(in the rows, 128 means zero)
The rows below fall into families. The same turns and mirrors carry the whole set onto itself and the rows of a family onto each other. For each named row, which other rows are in its family? Write them in the order they are listed.
These 30 rows form 5 families of 6 rows each.
j117: [131, 148, 153, 125, 126, 100, 129, 125, 114, 110, 108, 137, 120, 114, 115, 125, 99, 118, 138, 111, 131, 132, 129, 114, 157, 126, 112, 113, 111, 124, 127, 122, 117, 104, 122, 146, 135, 104]
j208: [105, 138, 157, 129, 139, 118, 151, 107, 116, 122, 108, 120, 151, 116, 109, 135, 109, 139, 143, 126, 135, 139, 115, 129, 132, 130, 119, 134, 124, 103, 112, 131, 115, 111, 113, 167, 134, 98]
j74: [140, 108, 150, 121, 130, 123, 122, 146, 131, 108, 126, 134, 121, 124, 139, 120, 138, 120, 136, 114, 115, 116, 134, 129, 141, 126, 116, 110, 122, 123, 140, 116, 127, 89, 116, 111, 151, 137]
j26: [133, 112, 139, 109, 150, 136, 122, 83, 131, 139, 109, 139, 125, 129, 124, 148, 129, 118, 160, 115, 104, 143, 121, 146, 140, 129, 131, 131, 138, 129, 118, 122, 115, 148, 147, 129, 134, 143]
j680: [102, 122, 137, 119, 154, 136, 134, 100, 125, 129, 97, 137, 154, 130, 142, 154, 138, 144, 160, 102, 141, 132, 114, 142, 125, 142, 116, 138, 127, 114, 125, 137, 126, 131, 113, 157, 139, 133]
j383: [105, 139, 167, 120, 132, 121, 157, 112, 120, 131, 109, 120, 141, 121, 111, 131, 105, 124, 139, 123, 133, 133, 116, 133, 135, 138, 126, 126, 118, 101, 110, 128, 112, 115, 118, 166, 134, 97]
j528: [123, 112, 136, 113, 158, 123, 122, 84, 136, 145, 108, 136, 113, 126, 125, 160, 134, 116, 149, 124, 112, 150, 118, 136, 142, 133, 125, 128, 139, 132, 123, 124, 125, 142, 145, 125, 137, 144]
j641: [104, 136, 164, 122, 134, 115, 161, 114, 129, 129, 122, 124, 157, 123, 106, 119, 117, 130, 141, 122, 127, 131, 111, 125, 126, 131, 127, 128, 121, 110, 110, 137, 108, 111, 116, 164, 140, 114]
j839: [144, 95, 141, 125, 133, 121, 122, 111, 129, 118, 107, 115, 129, 116, 124, 152, 127, 116, 128, 144, 93, 132, 114, 131, 131, 131, 140, 128, 155, 120, 133, 116, 135, 111, 119, 114, 151, 134]
j896: [122, 141, 162, 126, 116, 107, 135, 125, 122, 113, 123, 135, 111, 117, 117, 120, 106, 111, 135, 114, 138, 126, 125, 112, 162, 131, 106, 117, 119, 124, 129, 121, 120, 104, 132, 147, 147, 100]
j647: [151, 89, 146, 129, 125, 137, 124, 112, 136, 125, 118, 121, 119, 117, 127, 153, 131, 121, 134, 143, 102, 132, 116, 135, 137, 139, 134, 130, 163, 122, 125, 118, 133, 107, 131, 117, 155, 131]
j782: [128, 144, 161, 119, 118, 107, 128, 130, 125, 119, 112, 133, 117, 120, 122, 122, 104, 103, 140, 111, 129, 125, 130, 117, 162, 130, 113, 105, 105, 121, 132, 124, 126, 106, 122, 146, 143, 110]
j858: [151, 89, 147, 124, 129, 127, 119, 113, 136, 131, 118, 113, 129, 116, 128, 157, 130, 111, 138, 142, 96, 142, 116, 137, 140, 127, 135, 128, 151, 114, 128, 121, 129, 118, 126, 116, 145, 136]
j863: [99, 121, 150, 119, 142, 138, 138, 101, 122, 131, 103, 143, 146, 136, 135, 152, 134, 136, 162, 102, 147, 129, 109, 144, 129, 156, 114, 138, 138, 114, 113, 138, 118, 130, 126, 153, 142, 134]
j549: [144, 88, 140, 118, 136, 139, 131, 111, 135, 123, 123, 117, 130, 117, 123, 143, 143, 120, 137, 147, 93, 128, 123, 136, 132, 121, 135, 126, 151, 115, 121, 119, 125, 112, 129, 110, 150, 132]
j137: [97, 124, 150, 114, 159, 138, 128, 102, 125, 131, 109, 145, 140, 135, 140, 142, 141, 137, 156, 105, 144, 140, 115, 142, 121, 146, 121, 136, 123, 120, 118, 150, 128, 130, 124, 152, 141, 139]
j404: [133, 105, 132, 119, 136, 129, 130, 88, 133, 142, 105, 143, 125, 128, 131, 165, 129, 122, 158, 116, 116, 145, 114, 143, 144, 144, 127, 130, 151, 130, 120, 117, 125, 142, 146, 132, 141, 146]
j532: [122, 144, 157, 126, 121, 100, 127, 123, 127, 120, 123, 140, 114, 118, 111, 116, 103, 124, 133, 129, 131, 129, 128, 118, 162, 126, 113, 106, 106, 130, 119, 123, 123, 114, 124, 145, 138, 111]
j50: [131, 116, 150, 129, 125, 121, 104, 147, 132, 111, 113, 141, 116, 127, 130, 125, 134, 125, 131, 124, 119, 123, 126, 129, 138, 137, 109, 107, 118, 124, 133, 123, 127, 90, 115, 110, 152, 133]
j646: [142, 110, 149, 131, 114, 125, 119, 144, 131, 107, 115, 139, 114, 121, 135, 128, 132, 115, 132, 116, 121, 126, 126, 121, 140, 139, 115, 117, 129, 124, 143, 121, 133, 83, 126, 120, 162, 122]
j105: [100, 127, 164, 125, 139, 116, 155, 107, 124, 136, 115, 124, 143, 119, 111, 120, 118, 145, 133, 129, 134, 141, 114, 132, 126, 138, 128, 130, 114, 110, 111, 136, 121, 107, 113, 169, 136, 110]
j288: [127, 142, 166, 125, 125, 102, 130, 123, 127, 114, 133, 134, 121, 124, 111, 112, 102, 111, 133, 112, 128, 124, 130, 123, 156, 118, 114, 113, 116, 128, 126, 119, 116, 113, 126, 141, 139, 115]
j86: [142, 118, 147, 123, 128, 119, 116, 144, 121, 100, 106, 133, 119, 117, 135, 135, 125, 116, 130, 120, 119, 116, 128, 118, 132, 137, 116, 113, 128, 126, 142, 126, 130, 84, 109, 115, 153, 127]
j436: [108, 127, 151, 111, 157, 143, 140, 103, 123, 133, 106, 141, 145, 134, 138, 137, 138, 138, 165, 99, 133, 122, 113, 140, 125, 146, 120, 133, 123, 120, 117, 146, 109, 128, 121, 155, 137, 142]
j598: [132, 108, 134, 114, 148, 131, 123, 94, 131, 145, 111, 134, 124, 124, 142, 172, 127, 119, 159, 114, 122, 143, 120, 147, 142, 137, 122, 131, 140, 126, 123, 121, 118, 149, 137, 133, 130, 144]
j497: [129, 111, 132, 117, 150, 124, 117, 80, 131, 133, 104, 131, 125, 125, 134, 167, 124, 121, 152, 114, 115, 138, 116, 143, 144, 132, 127, 134, 145, 132, 132, 115, 131, 148, 132, 133, 137, 144]
j259: [99, 133, 164, 128, 128, 114, 163, 109, 120, 129, 108, 127, 149, 122, 111, 128, 119, 130, 145, 117, 138, 139, 105, 129, 137, 143, 118, 134, 126, 103, 112, 129, 115, 107, 125, 167, 142, 104]
j588: [142, 109, 153, 124, 119, 129, 112, 146, 134, 115, 118, 126, 123, 118, 135, 135, 130, 110, 130, 123, 117, 118, 127, 124, 136, 134, 114, 113, 128, 115, 144, 130, 132, 88, 110, 119, 156, 130]
j692: [136, 95, 152, 128, 142, 127, 121, 116, 135, 123, 110, 113, 123, 117, 124, 147, 143, 123, 133, 154, 93, 135, 113, 134, 139, 134, 132, 125, 148, 115, 119, 123, 129, 105, 125, 107, 149, 139]
j367: [101, 126, 146, 114, 149, 138, 146, 112, 122, 132, 102, 140, 152, 133, 147, 153, 134, 133, 163, 107, 140, 137, 115, 144, 120, 149, 126, 133, 123, 107, 111, 139, 116, 132, 119, 155, 136, 127]

The rest of the family of j896: j647, j863, j404, j646, j259
The rest of the family of j26: j74, j641, j549, j288, j436
The rest of the family of j532: j528, j137, j50, j105, j692

The rows below fall into families. The same turns and mirrors carry the whole set onto itself and the rows of a family onto each other. For each named row, which other rows are in its family? Write them in the order they are listed.
These 30 rows form 5 families of 6 rows each.
j58: [130, 131, 123, 145, 145, 141, 125, 126, 137, 140, 112, 140, 116, 139, 145, 131, 121, 115, 125, 118, 126, 129, 109, 123, 115, 110, 114, 124, 131, 139, 138, 103, 130, 123, 103, 113, 143, 151, 121, 150, 138, 132, 153, 125, 131, 129, 137, 139]
j268: [139, 138, 136, 144, 141, 145, 122, 130, 120, 146, 116, 136, 111, 132, 145, 130, 119, 116, 120, 120, 127, 142, 116, 119, 123, 118, 125, 113, 131, 137, 136, 116, 135, 125, 98, 115, 134, 149, 118, 151, 147, 134, 151, 117, 131, 120, 140, 144]
j809: [136, 124, 142, 136, 123, 128, 114, 151, 140, 90, 149, 134, 136, 134, 119, 154, 124, 112, 113, 129, 139, 118, 123, 129, 159, 122, 133, 116, 114, 126, 129, 128, 125, 113, 134, 136, 126, 116, 122, 136, 134, 108, 114, 101, 120, 118, 132, 131]
j233: [134, 116, 126, 139, 123, 104, 115, 113, 140, 147, 131, 140, 118, 123, 137, 135, 137, 137, 117, 136, 144, 110, 140, 149, 133, 123, 138, 128, 134, 123, 126, 113, 126, 132, 136, 136, 116, 112, 135, 105, 118, 120, 130, 126, 129, 88, 126, 118]
j993: [126, 139, 140, 133, 142, 149, 123, 132, 131, 143, 115, 133, 115, 134, 145, 124, 115, 109, 123, 125, 127, 136, 122, 125, 133, 113, 118, 116, 146, 135, 134, 121, 132, 121, 92, 122, 130, 144, 120, 144, 135, 143, 158, 136, 126, 128, 125, 152]
j128: [99, 126, 131, 123, 145, 124, 135, 98, 123, 111, 127, 123, 135, 127, 102, 101, 124, 143, 126, 133, 122, 139, 122, 125, 122, 141, 103, 136, 138, 112, 119, 128, 134, 127, 145, 141, 133, 114, 113, 118, 142, 124, 121, 139, 136, 132, 136, 132]
j698: [127, 122, 123, 119, 117, 137, 130, 137, 106, 114, 117, 123, 115, 115, 101, 134, 141, 133, 130, 120, 123, 128, 103, 138, 122, 141, 131, 132, 146, 133, 117, 158, 124, 113, 125, 114, 122, 131, 145, 127, 106, 119, 147, 126, 134, 134, 132, 115]
j819: [131, 129, 116, 122, 139, 125, 133, 122, 152, 124, 142, 125, 137, 125, 135, 122, 125, 125, 134, 156, 143, 127, 135, 119, 124, 129, 130, 110, 119, 139, 103, 134, 106, 113, 124, 139, 132, 146, 137, 127, 150, 144, 161, 131, 125, 151, 102, 151]
j810: [148, 118, 148, 132, 109, 134, 110, 154, 134, 97, 136, 120, 133, 123, 129, 147, 125, 117, 122, 116, 126, 117, 138, 127, 150, 119, 141, 128, 121, 118, 137, 130, 129, 123, 128, 130, 120, 121, 135, 139, 131, 104, 130, 101, 116, 113, 136, 129]
j793: [106, 144, 129, 112, 145, 137, 120, 110, 118, 111, 126, 121, 132, 131, 105, 103, 128, 135, 107, 127, 124, 133, 125, 123, 117, 133, 99, 132, 122, 113, 117, 127, 131, 118, 139, 130, 137, 108, 118, 127, 133, 126, 114, 130, 143, 133, 147, 124]
j971: [102, 142, 135, 113, 160, 129, 132, 109, 123, 112, 132, 125, 135, 137, 105, 101, 124, 131, 115, 126, 126, 143, 127, 115, 117, 139, 105, 144, 125, 113, 109, 136, 133, 129, 142, 132, 135, 114, 113, 130, 140, 130, 116, 132, 129, 125, 136, 128]
j416: [126, 125, 135, 138, 119, 94, 115, 113, 137, 142, 131, 136, 139, 129, 133, 140, 125, 142, 128, 150, 151, 123, 145, 138, 137, 123, 136, 131, 126, 112, 131, 107, 133, 134, 141, 140, 134, 123, 121, 103, 120, 119, 123, 133, 131, 95, 122, 129]
j605: [120, 124, 112, 113, 119, 140, 123, 140, 115, 123, 115, 128, 117, 127, 100, 134, 143, 133, 140, 122, 123, 124, 121, 145, 122, 130, 118, 139, 145, 125, 124, 168, 129, 109, 130, 129, 119, 139, 133, 126, 101, 132, 134, 141, 126, 129, 107, 116]
j989: [127, 123, 117, 134, 115, 97, 113, 130, 149, 143, 133, 144, 118, 131, 143, 127, 132, 147, 128, 144, 141, 122, 150, 148, 139, 106, 141, 123, 133, 120, 119, 112, 135, 135, 121, 141, 126, 124, 116, 108, 122, 103, 128, 134, 127, 110, 130, 125]
j62: [124, 126, 138, 141, 117, 130, 112, 162, 145, 95, 140, 113, 117, 126, 136, 147, 122, 124, 121, 125, 140, 120, 143, 132, 160, 115, 132, 120, 115, 117, 126, 128, 124, 121, 131, 135, 112, 118, 115, 141, 121, 112, 121, 112, 116, 126, 125, 138]
j464: [94, 133, 138, 111, 148, 123, 134, 112, 111, 116, 119, 122, 140, 125, 109, 100, 125, 139, 115, 134, 123, 145, 119, 121, 122, 136, 110, 150, 122, 116, 119, 136, 129, 116, 124, 133, 140, 116, 108, 128, 138, 125, 124, 127, 127, 132, 135, 120]
j775: [134, 132, 120, 129, 160, 113, 141, 119, 150, 127, 135, 129, 139, 120, 141, 130, 124, 133, 134, 148, 139, 121, 135, 102, 119, 133, 126, 116, 119, 135, 120, 117, 118, 122, 152, 134, 131, 136, 124, 121, 143, 147, 156, 134, 133, 148, 100, 152]
j694: [140, 130, 118, 136, 145, 119, 135, 128, 145, 126, 147, 119, 134, 122, 128, 122, 126, 132, 134, 149, 145, 123, 135, 108, 134, 135, 136, 120, 113, 140, 118, 121, 121, 114, 145, 146, 133, 149, 138, 120, 143, 153, 156, 128, 133, 152, 103, 152]
j941: [129, 125, 113, 122, 126, 129, 123, 135, 112, 120, 126, 127, 116, 127, 97, 141, 148, 128, 132, 120, 115, 129, 114, 124, 119, 140, 133, 138, 144, 134, 121, 163, 125, 109, 122, 119, 126, 145, 141, 117, 108, 129, 148, 141, 129, 131, 122, 107]
j664: [107, 137, 117, 104, 137, 130, 127, 119, 128, 109, 125, 128, 130, 132, 107, 103, 121, 142, 115, 128, 120, 141, 130, 128, 119, 128, 94, 140, 134, 111, 105, 139, 117, 131, 138, 142, 130, 118, 116, 136, 145, 126, 119, 136, 124, 116, 133, 122]
j13: [132, 130, 112, 133, 145, 122, 133, 128, 158, 127, 144, 127, 144, 121, 130, 127, 130, 127, 133, 143, 146, 116, 122, 110, 123, 132, 129, 121, 122, 136, 118, 120, 117, 108, 148, 136, 146, 156, 129, 134, 133, 147, 152, 119, 127, 159, 105, 152]
j258: [143, 131, 131, 141, 142, 144, 128, 135, 126, 144, 111, 131, 122, 132, 148, 139, 123, 118, 126, 117, 124, 133, 107, 108, 126, 109, 129, 122, 144, 136, 131, 129, 126, 124, 93, 119, 130, 141, 115, 152, 140, 134, 156, 110, 137, 135, 128, 136]
j52: [134, 134, 140, 144, 141, 138, 122, 124, 124, 148, 117, 148, 118, 128, 142, 131, 123, 120, 127, 119, 138, 147, 109, 114, 123, 107, 126, 120, 125, 135, 137, 116, 118, 131, 111, 116, 122, 145, 107, 146, 130, 141, 158, 122, 138, 124, 131, 144]
j708: [135, 117, 152, 140, 117, 121, 119, 146, 134, 108, 147, 108, 141, 133, 121, 150, 126, 123, 116, 123, 122, 126, 142, 138, 155, 114, 133, 125, 131, 123, 133, 132, 131, 112, 139, 138, 118, 116, 123, 143, 141, 106, 114, 102, 122, 123, 131, 134]
j311: [129, 119, 115, 128, 130, 132, 128, 141, 117, 106, 114, 121, 119, 114, 110, 127, 145, 127, 126, 128, 117, 118, 119, 125, 108, 157, 135, 140, 147, 128, 122, 157, 125, 115, 124, 124, 128, 138, 143, 118, 106, 123, 139, 152, 134, 132, 120, 115]
j826: [145, 134, 117, 135, 137, 126, 145, 117, 149, 116, 147, 132, 140, 123, 136, 132, 125, 132, 138, 143, 132, 125, 135, 94, 131, 130, 135, 118, 125, 134, 121, 121, 125, 123, 140, 147, 126, 152, 134, 139, 141, 136, 152, 128, 123, 157, 109, 154]
j728: [129, 126, 112, 125, 125, 135, 121, 133, 112, 116, 128, 125, 126, 114, 100, 136, 149, 141, 133, 123, 118, 119, 116, 135, 122, 139, 122, 132, 140, 133, 115, 154, 132, 104, 119, 130, 138, 139, 145, 113, 105, 132, 138, 138, 145, 142, 121, 102]
j814: [132, 115, 138, 136, 121, 124, 114, 157, 138, 93, 151, 117, 128, 118, 126, 149, 128, 115, 116, 124, 130, 125, 130, 131, 160, 122, 141, 127, 121, 120, 134, 135, 125, 124, 136, 127, 119, 121, 128, 147, 137, 112, 115, 100, 122, 125, 136, 129]
j531: [126, 113, 124, 139, 122, 93, 116, 114, 145, 155, 132, 142, 121, 131, 136, 128, 135, 143, 126, 142, 146, 121, 141, 139, 140, 125, 137, 134, 134, 120, 136, 112, 140, 129, 133, 130, 126, 120, 127, 113, 118, 115, 119, 141, 131, 102, 137, 122]
j553: [142, 114, 126, 141, 116, 109, 109, 119, 147, 148, 135, 156, 126, 142, 127, 141, 137, 133, 116, 148, 147, 117, 140, 141, 144, 124, 133, 132, 136, 122, 131, 108, 139, 126, 129, 138, 132, 117, 125, 103, 113, 109, 130, 136, 132, 105, 131, 121]

The rest of the family of j233: j464, j52, j708, j311, j826
The rest of the family of j553: j58, j809, j793, j13, j728
The rest of the family of j531: j268, j971, j694, j941, j814
The rest of the family of j698: j128, j810, j416, j775, j258

